In the rows, 128 means zero.
name the system of each run:
trace 1, Fisuz (8 x 20):
[[148 143 140 106 184 107  89  89 131  89 103 115  99  70 126 132  95 126
  166 114]
 [100 158 133 107 136 151 104  90 160 114 146 119  95  73 114  74 120  65
  148 137]
 [126 112 139 136  95 143 120  70 156 157 182 131 161  96 148  66 128  96
  117  96]
 [139  91 156 147 144  79 107  90  98 114 166 147 174 143 179  82 116 122
  130 128]
 [ 77 111 156 128 136 126  96 144  95  78 166 150 111 167 178 108  92 135
  160 149]
 [ 58 103 139 148  98 174 127 128  82 135 164 111  93 126 139 141 105 157
  161 101]
 [ 93  96 112 150 121 129 145 111  38 174 150  98 118 101 120 138 167 125
  134 147]
 [111 108  81 109 105 130 116 165  82 158 143 137 150 140 161 128 178 109
   94 195]]
trace 2, Givu (8 x 20):
[[144 100 132 118 123 105  96 138 133 112 161 166 181 171 206  99 125 135
  109 149]
 [131 133 138 126 156  88  97 144 105  73 106 139 125 130 186 183 105 189
  142 124]
 [ 99 156 141 155 128 112 143 137  95 108  86 104  83 108  74 182 118 155
  146  93]
 [103 124 136 157  90 138 169 127 113 172 127 114 124 141  39 106 148  85
  117 107]
 [142  87 128 128 104 125 133 134 129 163 163 152 183 178 132  68 141  85
   98 145]
 [163  99 130 104 157  98  88 146 126  98 134 162 167 166 201 128 107 154
  123 150]
 [136 139 140 122 171  97 103 144 109  77  85 125 101 126 137 189  91 180
  156 110]
 [105 150 144 150 124 127 153 129 114 126  91 104  81 113  37 151 111 123
  148  89]]
trace 3, mulov (8 x 20):
[[190 114 143 107 188 136 127 125 159 116 104 132 117 164  76  96  85  97
  160 135]
 [112 147 138  97 160 105  76 131 134  76 104 138  99 120  98  92  96  70
  151 148]
 [ 91 171 128 116 111 147 132 170 169 102 120 147  98 159  87  98 124  75
  122 165]
 [147 148 157 132 110 117 132 152 196 102 106 160 142 183  88 100  94 112
  114  94]
 [124 139 137  98 108  87  60 156 153  77 110 171 156 147 155 114  92 118
  109 107]
 [102 129 102  96  93 133  98 212 126 108 109 158 134 181 143 151 123 132
  100 150]
 [135  98 129 130  94 114 129 184 106 142  92 143 152 189  77 153 107 142
  107  89]
 [113  87 123 112  83  86  72 140  78 146 114 147 171 130 110 106 120  99
   97  83]]
trace 4, Givu (8 x 20):
[[134 189 141 120 162 127 134 122 201  75 129 142 107 123 142  97 126 101
  136 176]
 [143 194 146 143 128 112 136  92 208  92 124 133 131  83 151 122 130 134
  117 107]
 [ 93 180 133 136 101  90 104  85 145 101 131 128 126  50 141 108 146  99
  110 108]
 [ 74 183 102 124  64 117 111 146 145 119 130 141 134  87 150 130 170 106
   82 137]
 [112 137 101 131  55 129 119 138 137 158 135 133 166  98 172 157 164 156
   76  95]
 [103  97  91 116  90 119  88 128  63 160 135 117 149  82 170 157 152 151
  105 107]
 [100 103  81 103 106 160 112 176  63 160 123 116 114 130 139 177 151 149
  122 153]
 [149  84  98 125 126 186 158 153  97 191 129 102 125 149 119 173 138 168
  134 121]]
trace 5, katim (8 x 20):
[[ 63 138 147 120 138 128  94 156  99  69 137 138  81 151 136 116  95 114
  162 161]
 [ 80 157 146 180 125 148 190 135 117 120 167 121  92 150 152 144 152 152
  145 171]
 [131 112 152 182 146  79 171  84  81 147 150 118 150 134 108  95 162 107
  126 149]
 [151 133 126 110 158  79 108 130 138 104 132 158 159 151 139  73 142  69
  113 188]
 [183 141 122 122 162 130 152 161 176 106 120 150 145 180 170 151 133 166
  118 171]
 [189 124 121 137 187  93 143 114 103 132  86 109 132 111 121 184 135 176
  135 121]
 [140 164  87  90 143 108  94 119 129 127  87 113 118  50 119 144 163  99
  109 147]
 [145 151  90 106  82 176 136 136 190 169 130 129 154  99 142 133 159 125
   85 110]]
trace 6, mulov (8 x 20):
[[ 57 162 124 158  72 126 150 167 115 118 152 143 124 150 162 143 164 138
  101 159]
 [156 118 148 177 102 107 176 134 139 149 133 141 176 177 135 148 140 175
   97  91]
 [149 104 123 128 129  63  85 110  84 119 124 138 179 106 186 147 134 158
  105 106]
 [116 117  75 112 122 135 124 162  72 157 130 122 129 117 164 167 179 140
  107 186]
 [168 103 115 151 138 139 184 122 100 188 108  99 134 132  73 162 154 145
  124 115]
 [150 111 124 128 139 103 106  61 102 156 125 102 145  53 109 103 134 104
  129  92]
 [122 133  91  98 138 180 121 105 142 158 163 111 113  77 160 100 158  91
  129 178]
 [177 130 131 127 180 191 175 114 178 145 132 104 101 142 107 135 112 143
  162 138]]
trace 7, katim (8 x 20):
[[116 144 185 168 175  97 150  91 129  75 147 132 104 148 122  97 100 122
  172 138]
 [116 190 162 165 160  77 155 106 148  66 138 144 111 127 149 110 139 120
  139 170]
 [149 176 149 173 136  63 173 108 155 100 129 143 160 133 156 127 167 141
  101 150]
 [174 142 128 141 135  39 126 122 130 110  98 152 187 130 146 135 157 135
   85 129]
 [163 147  96 101 124  73  93 167 138 110  84 151 173 129 159 165 149 143
   80 141]
 [154 129  79 103 108 124 115 174 118 150  88 128 151 120 151 200 151 175
   88 119]
 [135 101  78  99 101 139  97 150  81 180  97 107 140  94 115 177 150 142
  104 104]
 [110  98  77  80  87 182  86 157 105 177 124 115 124 104 111 129 133 103
  113 116]]
trace 8, dakem (8 x 20):
[[ 87  87 114 104 122 149  84 125  56 151 133 104  99  97 100 121 108 104
  154 115]
 [106  96 108 104 129 210 129 135 111 168 155 103  90 124  96 103 119  94
  156 147]
 [169  80 134 116 169 193 142 102 142 163 157 109 118 145 113  98  98 119
  168 123]
 [166 111 150 110 210 146 120 103 142  98 139 125 104 145 134 100  84 122
  184 156]
 [138 164 142 123 177 162 148 143 186  79 130 135  85 155 148 133 100 145
  165 168]
 [156 166 162 165 155 131 189 124 182  96 122 131 113 159 127 155 114 174
  143 118]
 [151 172 162 176 157  56 174 118 146  87 108 142 137 152 116 138 144 138
  119 148]
 [133 180 125 143 112  71 139 156 160  98 111 160 162 148 149 133 166 121
   79 163]]
trace 9, goba (8 x 20):
[[154  99 137  92 173 127  69  92 130 111 136 131 133 103 135  78  86  90
  159 122]
 [ 53 157 128 121  89 151  88 135 126  95 147 131  95  90 177 142 114 140
  135 113]
 [150 140 113 150 106 137 155  89 143 169 129 104 150  66 144 165 162 165
  103  84]
 [159 100 145 137 149  95 119  72 131 135 169 139 175 123 162  61 133  93
  123 139]
 [ 75 138 132 124  74 128 102 168 138 100 162 166 145 161 197 118 126 136
  106 137]
 [162 125 117 144 101 105 144 147 127 148  97 134 166 138 144 193 140 194
   90  80]
 [164 100 152 151 182  50 124  97  76 114 120 132 160 143 128 112 127 121
  134 139]
 [ 58 153 125 139 114 101 123 172  87  92 139 147 109 157 149 127 150 109
  119 193]]
trace 10, dakem (8 x 20):
[[169 140 158 161 178  47 146  94 112 101  98 126 142 128  93 125 132 121
  132 126]
 [116 184 107 109 119 100 116 163 167  94 113 156 132 133 140 110 159  85
   95 189]
 [141 147 124 130  70 139 127 141 187 138 121 144 165 126 153 152 128 164
   85  66]
 [111 121 156 157 115  56 103  99  78 107 109 126 142 100 109 134 115 135
  126  72]
 [ 52 153 110 127  86 122 117 151  96 126 141 133 109 115 115 101 161  71
  111 173]
 [125  97 107 131  65 184 141 131 145 193 167 129 161 135 142 114 142 130
   99  97]
 [147  62 145 128 149 101  89  86  64 141 145 124 156 118 141 110 100 134
  146  92]
 [ 82 122 110  93 149 151  86 153  87 103 146 128  85 126 152 117 118 101
  157 190]]
trace 11, goba (8 x 20):
[[169 140 136 160 164 108 176 139 145 113 132 140 147 175 175 160 147 180
  122 167]
 [171 153 143 136 183  82 148 149 152  79 111 153 138 180 146 135 130 143
  129 180]
 [131 183 133 125 154  87 133 171 152  66  83 152 111 159 116 153 126 130
  124 169]
 [146 183 119 119 148  86 134 151 148  98  61 127 110 116  71 156 139 110
  116 138]
 [132 163 118 106 140  96 107 130 135 113  81 126 111  96  54 108 134  62
  123 139]
 [ 91 149 106  93  92 140  88 141 132 132 106 124 105  90  70 100 128  65
  119 117]
 [113 113 100  98  82 165  90 122 123 173 117 107 124  75  78 120 123  93
  116  76]
 [114  79 121 112 102 160  91  92  99 170 153 107 133  86 114  96 109 101
  137  75]]
trace 12, nav (8 x 20):
[[114 112 141 130 113  64 104 152  98 104 134 170 171 181 140  91 130  95
  101 152]
 [155 119  96  91 129  71  74 172 101 114  86 154 168 142 153 154 135 132
   94 144]
 [158 133 115 122 163  72 110 130  85 116  65 114 128  97 109 188 135 155
  127 118]
 [135 133 131 136 155  98 134 108  93 138  86 100 104  97  38 127 130  93
  143 117]
 [176 106 118 115 142 140 144 114 145 173 117 117 143 133  53  81 135  68
  120 126]
 [203  99 123 101 155 146 114  92 179 151 138 131 167 119 138  92 115 111
  124 111]
 [154 126 124  86 154 169  82 102 171 109 129 121 113  85 167 130  86 144
  159  99]
 [112 146 124 119 135 207 141 137 157 124 127 103  66 109 120 163 100 157
  169 111]]
trace 13, Tefu (8 x 20):
[[137 106 105  89 102 193  96 111 164 167 148 122 135  89 132 102 112 108
  124  88]
 [156  75 149 123 158 166 110  91 122 138 151 110 126 123 148 125  77 160
  170  76]
 [ 85 125 169 137 148 157 122 111 125  90 153 120  75 135 115  98  75 120
  184 115]
 [ 95 159 163 164 105 167 168 102 187 118 181 132 115 136 144  88 122 122
  141 117]
 [145 125 172 179 148  98 164  88 141 109 172 145 159 157 180 101 125 155
  134 132]
 [ 93 154 152 144 145  74 113 136 105  64 147 160 126 150 184 117 126 129
  133 178]
 [ 84 180 113 146  93 120 143 160 137 104 135 142 125 125 185 164 171 152
   96 166]
 [140 143 115 168 131  79 171 126  91 142 112 115 146 112 144 182 183 170
  102 145]]
trace 14, Fisuz (8 x 20):
[[148 149  99 134 122  91 144  97 124 164 117 114 154  69 105 118 191  91
   88 142]
 [155 145 111  99 110  87  94 149 172 110 119 169 182 142 162 100 148 100
   79 151]
 [149 128 149 112 119 113  86 140 167  85 108 154 149 145 155 144  72 165
  125  68]
 [119 131 162 134 163 106 107 102 106  91 100 113  88 108  82 131  81 129
  171  88]
 [ 85 140 133 126 120 153 134 113 126 138 142 115  88 110  64  71 128  53
  147 143]
 [132  94 128 139  83 157 148 111 143 184 173 136 172 146 121  72 146  94
  102 111]
 [169  75 146 145 152  91 131 124 101 130 145 150 182 189 168 114 121 150
  121 134]
 [111 119 148 123 167 131 124 167 106  76 129 141  95 190 153 151  90 159
  166 165]]
trace 15, Tefu (8 x 20):
[[178 149 119 119 124 132 147 174 188 122  89 147 151 170 131 170 125 167
  104 114]
 [169 136 142 132 158  84 138 160 130 104  64 137 130 170  79 169 107 154
  128 113]
 [128 159 126 116 108 106 124 177 158 108  75 149 122 157  54 129 119  92
  106 117]
 [172 124 116 119  90 128 132 163 176 152  94 148 174 162  89 135 126 128
   82  84]
 [173  84 131 112 134 100 106 167 112 129  87 146 161 185  92 141  90 142
  122  90]
 [111 116 126  98 103 147 105 196 129 116  96 145 111 186  73 133  90 113
  130 114]
 [143 116 128 133  94 178 165 171 167 160 118 135 133 190  81 137 113 137
  116  97]
 [178  85 148 137 158 123 158 145 129 140 117 138 146 207  78 116 101 127
  140 123]]
trace 16, nav (8 x 20):
[[118 167 162 135 108 131 116 115 195  92 117 140 113 117  95 103  82 111
  136  67]
 [118 134 135 120  71 172 128 164 184 134 115 140 130 160  92 132  95 134
  113  63]
 [139 105 158 158  91 139 145 132 143 139 137 138 152 166 136 147  92 183
  123  48]
 [ 83  89 163 140  92 128  95 130  90 113 148 139 134 153 137 124  75 148
  145  66]
 [ 95  72 121 115  98 156 104 182  67 145 131 134 125 181 121 149  98 148
  135 112]
 [141  68 135 146 154 115 143 146  55 143 137 124 143 185 138 157 119 171
  144 134]
 [122  85 146 130 178  87 104 123  50 106 136 130 122 154 134 113 110 116
  162 166]
 [142 105 103  91 178 119 103 170  88 117 107 133 115 162 114 126 126  97
  144 197]]

runs to name:
trace 17 (2 x 20):
[[102 110 145 123 121 108  88 156  82  99  97 132 110 143 104 166  78 159
  148  75]
 [125  88 135 136 128 130 139 165  73 144 100 119 114 177  59 153 101 135
  147 103]]
 | nav
trace 18 (2 x 20):
[[163 146 124 140 168  78 155 119 106 132  77 114 118 116  51 139 151 101
  124 147]
 [104 143 115 103 138 124 110 142 119 113 121 130  99 133  76  83 134  46
  133 184]]
 | goba
trace 19 (2 x 20):
[[159  80  97  86 134 136  69 114  97 155 126 118 155  87 169 143 117 148
  127  99]
 [102 116  90  79 145 174  88 169  92 123 113 112  76 113 126 163 114 130
  155 155]]
 | Givu
trace 20 (2 x 20):
[[112 152 143 164 153 159 178 116 125 121 133  98  79 113 133 184 124 189
  166 119]
 [ 85 155 165 183 120 114 154  81 111 111 148 105 102  82 138 147 128 162
  149  90]]
 | mulov
trace 21 (2 x 20):
[[182  87 155 129 178  93 132 139 120 109 124 150 159 202 136 115 101 138
  139 142]
 [115 132 153 128 165 168 145 160 143  86 128 135  80 184 120 139  79 150
  175 148]]
 | Fisuz
trace 22 (2 x 20):
[[137 120 129 118 103 143 113 171 170 108 144 166 163 184 195 138 108 165
  106 122]
 [136  97 130 118 135 102 101 175  90 104 103 145 142 178 151 183  99 182
  130 113]]
 | mulov
trace 23 (2 x 20):
[[ 65 125 117 117  76 110  89 144  96 132 144 146 137 123 113  78 143  61
  104 142]
 [163 108  79 108 100 128 127 168 118 174 116 135 177 138 154 159 175 143
   74 148]]
 | nav
trace 24 (2 x 20):
[[137 164 120  87 117 147  90 117 196 116 111 133 120  84 101  93 109  79
  121 106]
 [166 117 148 125 126 120 113  72 172 141 135 130 159 100 111  78 104  96
  126  69]]
 | Fisuz
trace 25 (2 x 20):
[[163 106 102 111  88 174 137 141 161 190 110 117 151 124  82 135 129 123
  101  72]
 [155  84 114  84 119 157  72 110 134 156 126 121 147  95 128 117  89 125
  134  68]]
 | mulov
trace 26 (2 x 20):
[[182 152 147 118 208 123 133 112 177  85 109 127 107 134 118 117  98 122
  163 153]
 [151 181 154 130 168 116 135  96 191  85 105 125 103 101  91 106 106 100
  150 123]]
 | Givu
trace 27 (2 x 20):
[[ 95  97 104 105 103 134 104 199  71 138 107 139 123 178  96 146 123 116
  120 148]
 [162  77 129 131 116 164 146 168 125 159 121 132 148 196 105 153 102 167
  125  92]]
 | Givu
trace 28 (2 x 20):
[[156 133 104 135  98 123 157 173 136 158  91 132 159 152 116 187 155 169
   83 111]
 [186  88 140 124 187  71 117 119  92 124 100 135 155 156  95 110 113 107
  140 138]]
 | goba
